Named moves, each a turn or a mirror, and the order they were made in; the first pair answered:
q239 (before -> after):
0.52; 1.75; 0.88; 0.95; -0.05; 0.47; -1.16; 1.09 -> 0.94; 1.39; 0.29; 0.49; -0.16; 0.30; -0.93; 1.77
-1.54; -1.85; 1.35; 0.70; -2.02; 0.95; -0.70; 0.00 -> -0.50; -2.40; 0.31; 0.03; -2.25; 0.71; -0.10; 1.23
-2.81; 0.67; 0.72; 1.01; -2.14; 0.26; 2.27; 1.44 -> -2.42; 0.48; 0.34; 0.71; -2.26; 0.15; 2.51; 1.99
q964 (before -> after):
1.23; 1.53; -0.36; -0.90; 3.45; -1.45; 1.75; 1.97 -> 2.61; -0.26; -1.62; -2.23; 2.56; -0.72; 1.28; 2.07
-0.82; 2.70; 2.10; 0.74; 3.26; -0.38; -2.30; -4.09 -> -0.26; 3.71; 1.75; 1.01; 4.47; -1.99; -0.16; -1.68
-2.53; 1.07; 1.57; 1.18; 0.13; 1.17; -0.58; -1.09 -> -2.33; 1.95; 1.40; 1.57; 0.93; -0.15; 0.85; 0.54
-1.73; -0.99; 0.03; -0.73; -1.08; 0.69; -2.13; -2.90 -> -2.86; 0.80; 0.88; 0.46; -0.21; -0.06; -1.50; -2.84
q459 (before -> after):
-1.03; -2.69; -0.54; -1.23; -2.15; 1.02; -0.39; 0.20 -> 0.12; -2.85; -0.94; -1.93; -1.20; 1.00; -1.21; -0.45
-1.63; 0.34; -1.38; 1.60; -2.26; 0.23; 0.34; -0.95 -> -0.80; -0.12; -1.25; 1.08; -1.35; 0.77; -1.33; -2.68
1.10; 1.46; -0.92; -1.84; 4.56; -1.05; 3.39; 1.62 -> -2.19; 1.70; 0.06; 0.01; 1.44; -0.47; 4.99; 2.87
-1.77; -0.66; 0.28; 0.49; 0.18; 1.25; -2.98; -3.57 -> 1.48; -0.47; -1.07; -0.70; 3.12; -0.09; -2.67; -2.42
q66 (before -> after):
-1.96; 1.92; 0.44; 1.40; 1.26; -0.68; -0.56; -1.22 -> 0.41; 1.58; -0.88; 0.37; 2.39; -1.88; 0.32; 1.13
0.58; 2.48; 1.79; 1.21; 4.34; -1.63; -1.18; -2.01 -> 3.57; -0.17; -1.55; -0.78; 3.01; -2.20; 0.83; 2.72
0.71; 0.34; 1.43; -0.67; 1.00; 0.43; -0.73; -1.58 -> 1.83; -0.08; 0.59; -1.28; 1.25; -0.08; 0.10; -0.27
1.08; -0.09; -1.15; -1.88; 0.35; 0.26; -0.41; -0.40 -> 0.27; -0.61; -1.10; -1.68; -0.81; 0.91; -0.51; -0.63
q551 (before -> after):
-0.15; 3.24; 1.90; 0.10; 5.08; -0.94; -2.05; -4.10 -> 0.80; 4.24; 0.71; 0.45; 5.44; -3.14; 1.62; 0.49
-0.22; 1.74; -1.72; 0.38; -2.33; 0.84; -2.40; -1.97 -> -1.18; 3.28; -1.10; 1.34; -1.56; -0.12; -1.27; -1.46
2.07; 1.33; -0.12; -0.29; 0.35; -0.04; -1.41; -0.36 -> 1.67; 1.53; 0.08; -0.01; 0.62; -0.12; -1.37; -0.49
Pairs:
Between the rows of a pair lie two moves.
-2.10; 1.75; -0.22; 0.29; -0.26; -0.59; 2.25; 1.74 -> -2.92; -0.22; -0.32; -0.36; -2.39; 1.09; 0.79; 0.25 => q551, q66
3.58; 0.36; -0.25; -1.11; 3.92; -0.61; -0.32; 0.00 -> 3.27; -0.88; -0.12; -1.54; 3.07; 0.63; -1.96; -1.82 => q964, q964
2.34; -3.32; -2.17; -1.52; -1.87; -0.05; 0.92; 1.11 -> -2.11; -2.06; 0.73; 0.86; -3.62; 1.34; -0.32; -2.19 => q459, q66
2.64; -1.69; -0.96; -0.31; 0.10; 0.32; 0.81; 2.08 -> 1.35; -2.61; -0.11; -0.18; -1.57; 2.03; -1.24; -0.42 => q66, q459
-1.44; -0.42; 0.46; 1.32; 1.54; 0.31; -0.19; -1.37 -> -0.95; -2.32; -0.90; 0.57; -0.52; 0.84; 0.59; 0.48 => q239, q66
2.37; -1.06; -3.51; -0.19; 0.56; 0.74; -0.17; -0.01 -> -1.18; 0.13; -1.24; 1.44; -0.78; 1.87; -1.37; -2.61 => q66, q551
0.05; 3.98; 0.18; 1.48; 3.64; -1.01; 0.94; 0.52 -> -3.02; 3.84; 1.48; 2.56; 0.89; 0.36; 0.47; -0.62 => q459, q459
-0.33; -0.03; 0.43; 0.33; 0.26; -0.03; -0.56; -1.06 -> 0.38; -0.65; -0.63; -0.08; -0.51; -0.37; 0.56; 0.86 => q239, q459
-0.57; 0.57; 1.27; 0.56; 2.78; -3.01; 0.66; -1.88 -> -1.24; 0.66; 1.61; 0.69; 2.01; -2.67; 0.41; -2.38 => q66, q239
0.68; -2.71; -0.46; -2.51; -1.23; 0.29; 0.98; -1.04 -> -0.49; -0.84; 1.36; -1.41; 0.63; 0.00; -0.12; -3.64 => q964, q66
-0.52; -1.70; -1.11; -0.20; -2.44; 0.46; 0.71; -0.46 -> 0.03; 1.33; 0.43; 0.37; 1.78; -0.87; 0.12; -2.35 => q66, q66
0.55; -0.01; 2.37; -0.89; 2.73; 0.84; -4.02; -3.87 -> 1.34; 2.49; 1.25; 0.45; 3.87; -2.86; 1.75; 3.06 => q551, q551
2.20; 0.22; -1.07; -0.88; 2.34; -0.37; 1.38; -0.67 -> 0.82; -1.62; -1.59; -0.81; -1.52; 0.90; 2.30; 0.88 => q66, q459
1.72; 0.66; -1.70; -0.76; 2.56; -3.68; 2.38; 3.16 -> -2.28; 1.36; 1.95; 0.63; 2.11; -0.93; -2.40; -4.48 => q964, q239
3.19; -0.96; -1.13; -2.73; 0.89; 0.87; -1.50; -1.66 -> 1.38; -1.48; -0.36; -2.38; -1.02; 2.18; -1.98; -2.86 => q66, q66
1.43; 0.40; -1.54; -0.30; -1.02; 0.08; 3.30; 2.95 -> -2.05; 1.11; 1.54; 1.08; -1.30; 2.33; -0.47; -3.00 => q964, q239
-0.62; 2.20; 0.95; 0.62; 0.57; -1.13; 1.10; 0.13 -> 0.08; 1.95; 0.20; 0.37; 1.16; -1.50; 1.22; 0.73 => q459, q66
0.13; -1.44; 0.66; -1.13; -0.39; 1.22; -2.69; -2.77 -> 2.67; 0.44; -0.47; -1.26; 3.14; -1.41; -0.29; 0.46 => q66, q459
1.02; -0.71; 0.53; 0.29; -2.91; 1.87; -2.22; -0.48 -> 0.29; 2.48; 2.05; 1.60; 0.20; 0.32; -2.02; -1.23 => q66, q964
-2.28; -0.37; 1.34; 0.44; -1.28; 1.45; -1.00; -2.20 -> -0.43; 0.76; 1.50; 0.15; 1.92; 0.52; -1.49; -2.80 => q459, q964
2.08; -1.31; -0.84; -1.14; 0.65; 1.21; -2.16; -1.70 -> 1.76; 1.23; -0.08; 0.13; 3.12; -0.53; -1.23; -1.17 => q551, q459
-0.95; -0.52; 0.57; -1.18; 0.83; 4.11; -4.28; -1.32 -> -1.99; 3.38; 0.93; 1.36; 2.63; 0.46; 1.00; 3.83 => q551, q551
0.09; 2.26; 0.30; 1.40; 2.27; -3.21; 1.99; 0.90 -> 3.26; -2.27; -2.17; -2.08; 0.48; -1.32; -0.05; 0.79 => q964, q551
0.14; 1.26; 0.28; -2.26; 0.93; -1.51; 1.57; 2.22 -> 0.13; -0.41; -0.23; -2.94; -0.91; -0.55; 1.32; 2.35 => q551, q459
-0.42; 2.26; 0.61; 1.51; 0.67; -1.76; 0.24; 0.81 -> 1.46; -0.32; -1.34; -0.03; -0.62; -1.19; 0.27; 2.54 => q66, q964
-4.38; 1.52; 2.41; 2.39; -2.03; 1.22; 0.05; -1.72 -> -2.40; 3.08; 2.87; 1.99; 1.97; -0.09; -1.11; -3.07 => q459, q964
0.36; -0.97; -1.02; -1.57; -1.08; 0.31; 1.18; 0.99 -> 0.87; -1.09; -0.82; -2.12; -0.28; 0.89; -0.14; -0.68 => q551, q459
0.00; -1.29; -2.28; -0.72; -2.33; -0.40; 2.12; 4.61 -> -1.74; 4.13; 1.31; 1.40; 3.70; -1.70; -0.08; -0.63 => q239, q66
-4.91; -1.22; 0.17; -0.95; -4.17; 1.99; 1.68; -1.01 -> 0.58; -3.92; -2.51; -4.32; -2.44; 2.34; 0.05; -0.90 => q459, q239
0.59; 1.81; -0.38; 1.37; 3.19; -1.10; -0.50; 1.37 -> -2.44; 1.88; 0.79; 2.83; 0.25; -0.28; -0.18; 0.87 => q459, q459
-1.55; 1.31; 1.83; 0.87; -0.50; 0.20; -1.15; -2.12 -> 1.66; -1.90; -1.06; -1.47; -1.76; 0.53; -0.44; 0.79 => q239, q964
0.50; 1.49; -0.33; -0.33; 1.01; 0.38; -1.64; -3.37 -> 2.50; -0.89; -2.73; -1.74; -0.57; 0.42; -0.09; -0.10 => q66, q66
1.17; 0.64; 0.73; 0.87; 1.77; -1.13; 1.68; 2.64 -> -1.06; 1.78; 2.44; 1.91; 1.82; -0.30; 0.35; -0.04 => q239, q459
-0.24; -3.81; -1.08; -1.00; -4.04; 2.11; -0.09; 3.28 -> -2.62; -1.12; 2.33; 0.36; -1.32; 3.00; -3.71; -3.11 => q459, q66
-1.86; -1.26; 0.71; 0.59; -2.82; 3.58; -3.43; -2.89 -> -2.60; 2.93; 0.64; 3.03; -0.74; -0.82; 2.71; 3.50 => q551, q551
-2.74; 0.50; 2.19; 1.77; -2.19; 2.29; -3.23; -3.80 -> -1.25; 2.70; 2.35; 1.70; 1.89; 0.38; -3.33; -4.12 => q964, q459
-0.96; -3.08; 0.80; -0.46; -2.89; 1.00; 0.02; 0.66 -> -2.51; 0.95; 2.52; 1.66; 0.13; -1.14; 1.28; 0.34 => q66, q551
1.90; -1.87; -0.18; -2.09; 0.39; 1.50; -3.40; -3.37 -> 4.22; -0.20; -1.71; -2.15; 2.90; -1.26; -0.28; 1.07 => q66, q459
1.95; 1.23; -2.06; -1.82; 0.08; 1.10; -2.16; -0.72 -> 0.89; 0.74; -1.78; -1.53; -1.18; 1.93; -2.41; -1.25 => q66, q66
2.82; -0.52; -2.10; -1.05; 1.98; -1.41; 0.78; 2.64 -> -0.56; 0.19; 1.08; 0.18; 1.43; 0.90; -3.22; -3.77 => q964, q239
-0.41; -0.42; -0.52; -1.16; -1.32; 0.59; -1.56; -1.12 -> 0.03; 2.10; 0.03; -0.34; 1.36; -1.08; -0.59; -0.59 => q551, q66
2.97; -1.24; -1.45; -1.19; 2.10; -0.01; 0.15; 1.40 -> 2.16; -2.28; -0.70; -1.43; 0.81; 1.71; -1.64; -0.66 => q551, q66
-0.34; -0.73; 3.89; -0.20; 0.04; 0.91; -1.32; -2.70 -> 3.32; -0.40; 1.88; -1.44; 2.67; -1.04; 0.27; 0.15 => q66, q239
-0.93; 0.56; 0.62; 1.11; 1.10; -1.18; 1.90; 0.25 -> -1.44; -0.06; 1.38; 1.00; 0.64; 0.07; -0.04; -2.05 => q459, q459
-1.03; 2.49; 1.81; 1.62; 3.57; -1.92; -1.46; -2.42 -> 3.82; -1.75; -2.05; -1.96; 2.38; -1.83; -1.25; 0.67 => q66, q551
0.90; -1.79; -0.57; -0.64; -1.03; -0.14; -0.62; 0.60 -> 0.94; -1.41; -0.05; -0.81; -0.14; 0.02; -1.54; -0.92 => q66, q459
0.19; 0.68; 0.45; 0.32; 2.08; -2.01; 1.83; 1.02 -> -0.21; -2.67; -0.48; -0.70; -1.87; 0.25; 0.81; 0.63 => q551, q66
